Each row is where one point has got to under a steady rotation. How many steps took it there?
The counts run from 0 to 147.
[ 98 150 120 152  77  80  94 150 146  96 105 120 149 156 119 148 144 147
 141 137 140  94 175 157 153 143 126 116 151 127  94 100 140 149 138 146
 105  76 138 122 126 117 152  66 168 151 111 167 128 155 128 100 114 142
 152 105 142 120 146 151  97 139 155 122 130 135  92 141  67 176]
146
[135 116 142 111 115 135 149 123 136 121 114 138 144  82 143 126 141 125
 137 163  96 152 125 163 185  85 156 132 132  60 148 145  98 173 157 157
 126 146 104 174 133 121 135 102  95 152  95 113 112 142 109 138 130  63
 143 112 124 126 199 119 151 115 133 124 108 170 188 118 139 180]
4
[133 107 161 137 170 130 153 164 144 110 155 131 148  98 129 156 126 199
 156 133  90 112 133 140 134  97 100 105 127  89 152 101 123 134 150 131
  97 142 134  86  90 137 159  95 112 191 118 106 119 129  95 135 153  69
 125 157 139 126 111 153 134 120 101 111 106 181 115 100 152 154]
74
[114 105 147 130  86 130 128 158 129 119  80 138 150 107 155 165 137 127
 153 158 118 101 165 132 189 135 144 113 162 105 107 115  89 184 130 160
 116 110 112 174 157 134 142  68 127 155 127 136 100 190  98 122 137  97
 157 111 106 115 176 128 144 127 143 124 118 132 164 140 108 176]
97
[124 141  91 150 113 107 120 152 177  99  96 160 160 129 104 121 143 166
 139 118 148 140 117 180 132 113 153 104 161  85 103 136 119 148 166 143
 119 149 150 179 108  76 151 101 154 132  87 167  99 134 174 142 115 106
 136 115 203 134 139 122 121 139 170  87 132 139 122 152  97 153]
44
[144 126 112 108 162 126 130 144 171 121 119 172 144  97 125 131 148 188
 140 127 145 139 140 156 146 105 139  73 148  82 107 145 139 114 147 158
  94 129 139 185 123 120 140 106 140 170 114 150 116 177 180 140 138 114
 136 142 181 150 153 144 102 114 131 103 114 161  93 122 143 148]
87
[108 119 143 160  86 114 106 158 142 102  86 135 169 132 133 156 125 154
 118 120 113 126 128 135 152 132 161 159 163  86 110 110  85 161 140 143
  78 161 129 134 109  67 155  85 116 142  95 128  75 124 124 154 133  74
 139 116 175 156 155 114 135 130 147 106 151 155 169 133 114 162]
50
[118 159 121 118 148 119 109 126 169  90 139 136 107 105 140 129 133 129
 124 158  71 144 135 160 114  86 126 108 118  78 166 142 140 127 123 152
 127 107 114 120 113 163 166 126 164 160  99 157 151 169 133 107 146 108
 155  96 137 134 184 166  99  74 126  87 142 153  92  98 144 184]
17
[120 137 130 115 166 100 107  95 175  89 125 124 103 108 130 153 129 161
 106 142  74 150 130 147 107 117 126 121 126 102 176 140 146 120 126 151
  68 127 106 102 121 140 179 115 161 169  88 148 128 155 137 117 156 125
 152 120 138 165 161 155  88  86 142  95 176 144 113 115 152 179]
18
[102 162 126 132  94  90 126 157 177 116 132 108 145 146 110 170 127 183
 149 112 141  85 169 173 111 147 111  95 139 117 122 111 134 152 153 132
 136 114 139 120 136 101 149  80 168 187 114 166 138 177 105 110 134 159
 116 128 129  95 125 150 132 161 171  87 130 134  94 142  93 143]
33
[149 131 114 127 156  99 121 127 173 140 126 127 132  98 157 150 136 174
 147 134 143  96 148 171 165 117 101  91 153  97  91 153 130 140 175 141
 109 101 128 162 162 142 159  91 124 175 152 167 115 210 166 131 142 146
 119 150 117 129 139 159 110 150 163 111 118 123  88 123 106 150]
84
[166 107 141 171 111  85 111 130 136  76 125 125 139 133 142 123 140  86
 139 153 100  92 132 166 171  73 124 151 131  88  96 123 108 153 147 113
 146  87 113 115 116 154 194  97 120 116 116 163 127 121  99 110 105  92
 152  91 122 132 160 145 127 118 143 105 140 132 111 100  82 199]
59
[147 108 165 170 127  84 147 132 167  84 151 141 131 137 137 118 148 157
 164 155 115 101 142 173 143  96  76 111 115  91 117  84 155 141 191 142
 138 142 120 104 102 162 176  86 130 170 115 154  96 133 113 116 116  77
 135 143 104  94  94 158 134 126 122 111  91 116 138  90 119 146]
71
[129 110 133 128 115 123 157 160 137  85  83 162 134 118 127 171 129 131
 154 120 103 115 145 123 152 134 143 143 169 137 116 106 108 145 104 146
  85 105 119 147 160 135 164  78 141 152  95 132  96 155  90 124 134  89
 163  95 139 153 176 101 125 129 161  86 169  96 145 143  94 205]
101
[136 111 135 120 145 113 172 113 166  95 103 120 130 108 136 111 152 175
 116 148  50 152 105 152 110 131 157 138 147  85 181 146 130 154 127 167
 100 168 117 141 133 126 187  91 132 151  99 135 111 127  89 125 145  97
 141 116 131 153 134 136 123  82 156  94 172 144 140 109 157 168]
112
[115 139 122 122 159 109  92 112 182 106 131  96 118  73 135 145 119 200
 104 134 121 153 114 162 107 110 130 104 132  88 136 173 118 136 154 153
  85 130 131 124 121  96 155 115 151 188 101 166 128 169 171 149 161 120
 128 141 176 154 136 156  97 122 163 101 154 172 123 121 132 166]
131
[138 102 134 109 142 123 159 149 131  98  97 144 128 102 127 135 141 126
 135 152  61 125 127 136 147  97 168 119 174 110 143 148 106 170  92 144
 113 109 119 160 151 154 176  87 145 117 118 147 127 144  84 126 135  87
 164  86 131 160 184 130 134 101 145  80 149 156 114 124 127 190]
105
[ 98 149 133 122 104  96 117 159 163 142 143  94 128 106 120 184 128 183
 130 137 127  76 146 163 130 127 129  96 143 108 113 136  96 182 143 131
 129 104 132 120 145 106 158  70 153 162 146 153 127 187  79 127 162 139
 102 125 115 104 136 167 152 165 176  88 127 149 100 147  95 146]
34
[119 126 112 125 125  81 123 152 164 119 113 129 126 113  89 166 139 160
 151 115 158  78 115 183 132 117 131  99 173 132  89 124 111 163 151 120
 131 105 156 148 140 101 189  96 154 124 109 159 120 152 131 142 136 113
 126 126 162 121 115 126 152 169 179  67 121 127 127 156  93 164]
39
[118 119 162 115 142 108 102 105 159  99 115 107  87  88 156 168 116 104
 137 160  88 109 136 179 150  93  93 134 129 104 147 131 127 147 133 147
 120  82  95 107 159 160 191 109 146 159 114 140 122 166  99 109 149 113
 145 104  91 127 164 147 128 118 160 100 148 123 150 123 114 205]
15
[134 107 123 135 126 121 126 145 159 121  97 167 130 104 148 149 161 152
 163 162 158 107 142 168 181 104 118  74 144 117  77 123 121 153 174 152
 120 122 123 201 140 130 158  90 153 147 112 165  93 184 153 144 131  90
 152 131 125 104 139 134 122 143 147 103  77 120 156 138 113 157]
90
[129 132 116 126 123 134 119 140 152 129 103 165 158 111 162 125 156 144
 155 167 145 115 163 154 177 116 135  78 140  69 103 136 120 162 161 167
 133 132 117 220 130 133 117  88 139 161 131 163 103 197 156 127 127 116
 137 134 123 104 158 143 120 109 137 126  90 156 128 129 118 146]
91
[133 138 158 123 112  93  99 101 165  94 115 119  91 134 154 153 111 127
 128 134  99 130 154 171 146 117  98 154 130 116 147 128 136 115 142 136
 103  94  97  94 153 145 172 107 154 178  94 162 112 166 116 100 136 141
 137 113 100 141 170 134 103 122 167 102 168 103 133 131 100 210]
14
[ 97 130 144 103 131 118 132 191 171 107 130 126 126 108  83 187 126 198
 153 127 129 109 138 144 107 122 125  94 146 129 140  94 118 153 125 137
  85 143 149 102 107  90 161  83 167 180 102 116 127 152  79 134 162  87
 129 129 157 121 119 135 151 139 142  70 125 153 128 132 132 151]
31
[144 146 165 132 101  92 137 134 179  91 165 116 106 109 133 124 118 163
 145 137 107 133 135 194 149  87 119 130 112  80 149 141 119 146 163 121
 184 113 111 115 137 146 145 102 140 198  98 153 141 164  94 129 122 133
  91 113 108  91 153 147 147 151 138  93 119 136 127 127 100 166]
122
[156 127 124 133 162 100 144 153 175 122 141 155 122 111 131 153 136 178
 170 118 170 107 153 175 146 100  81  79 144 108  88 127 146 118 164 125
 118 102 149 149 151 144 168  96 148 182 114 168 122 177 167 131 134 145
 128 150 155 119 127 141 109 163 153  96 105 107  91 125  94 169]
83
[141 115 128 138  90 111 155 157 143  75  91 172 129 144 114 138 140 108
 170 136 117 118 160 148 165 111 134 123 155 113 107 116 129 152 113 145
 135  92 113 159 161 146 163  83 164 148  86 156 106 159  95 113 102 116
 160  86 121 126 181 117 120 132 148  92 130  90 122 141  79 204]
102
[128 141 152 128 109  96 158 139 187  88 161 116 133 125 113 130 118 210
 132 114  94 152 136 154  96 132 132 146 127  79 177 122 130 132 154 142
 111 163 117  96 123 110 141  95 129 211  75 125 119 141  90 129 143 125
 106 129 137 137 143 136 125 130 143  96 168 128 131 122 133 163]
119
[132 124 129 117 120 113 138 127 132 113 100 109 141 118 155 134 145 126
 131 145  72 117 147 136 156 134 163 137 172  93 136 154  88 170 106 161
 113  97 105 164 168 150 171  79 126 144 141 153 129 174  73 102 129 133
 139  91 101 147 180 146 116 106 167 108 161 146 114 120 116 195]
104
[ 83 152 134 132 113 107  54 104 176 125 120  94 133  77 170 152 129 162
 109 182 132 114 136 165 136 118 131 101 120  91 117 137  99 174 180 166
 119 116 118 141 111 121 143 108 149 163 126 179 107 179 157 129 154 128
 131 139 132 110 136 169 100 124 165 133 124 161 144 130 112 145]
135
[153 111 136 153 143  97 115 121 137  82 133 100 149 120 155 127 137 138
 101 134  51 117 128 135 152  99 154 152 153  76 137 154 103 148 126 150
  94 113 129 103 112 141 191  91 104 132 130 153 120 121 113 109 124 112
 145 109 140 177 155 160  92  90 148 108 174 169  91  88 127 184]
61
[140 121 146 142 107  92 186 126 191  66 125 146 108 140 116  87 148 178
 159 139  90 141 124 173 117 106 138 127 128 100 160 102 145 147 159 151
 146 158 110 137 116 125 175 108 154 165  64 152 108 126  93 121  99 106
 127 123 131 107 120 119 139 114 145  94 124  92 161 122 122 160]
114
[138 131 130 169 106 111 112 160 141  65 115 145 166 160 116 134 115 129
 126 108  97 133 158 143 148  93 145 165 146  69 131 115 117 139 121 141
 100 132 120 111  89 116 145  86 128 164  85 152 112 115 127 111 101 105
 144  87 177 169 172 135 105  99 136 103 162 148  99 118 101 198]
56
[141 113 167 140 143  98 144 149 162 120 145 117 120 120 159 185 118 191
 164 125 128  88 162 158 148 123  81 116 135 115 111 116 122 128 166 126
  96 116 139  98 145 137 163  68 115 198 138 131 102 170  98 125 154 120
 118 165 105 116 106 144 124 177 158 115 126 117 118 115 104 164]
77
[112 152 103 117 134 113 132 178 156 118 147 130 162 101  73 158 141 183
 147 128 131  99 136 161 129  99 164  75 141  93 135 135 107 159 137 131
 137 119 147 146 117 110 147  94 156 159 124 136 165 164 112 128 139 113
 109 116 181 123 159 157 149 134 149  67 114 180  82 132 122 159]
36
[127 161 154 123 119 104 131 136 174 110 168  86 123 101 141 139 101 175
 115 129  92 129 137 176 128  98 126 130 128  65 159 171  96 149 155 133
 145 128 118 114 135 136 137  94 127 196 121 137 147 175  96 129 149 137
  91 117 111 118 157 162 124 135 151 107 156 155 109 121 117 171]
123
[132 140 116 132 110 148 131 178 129 100 100 158 176 139 121 137 140 144
 143 138 107 136 177 119 155 129 164 105 156  78 132 131 109 153  96 174
 113 122 114 178 133 138 123  93 151 177 104 140 124 179 101 110 113 114
 144  95 144 144 202 137 100  94 125  96 135 152  96 138 115 185]
99
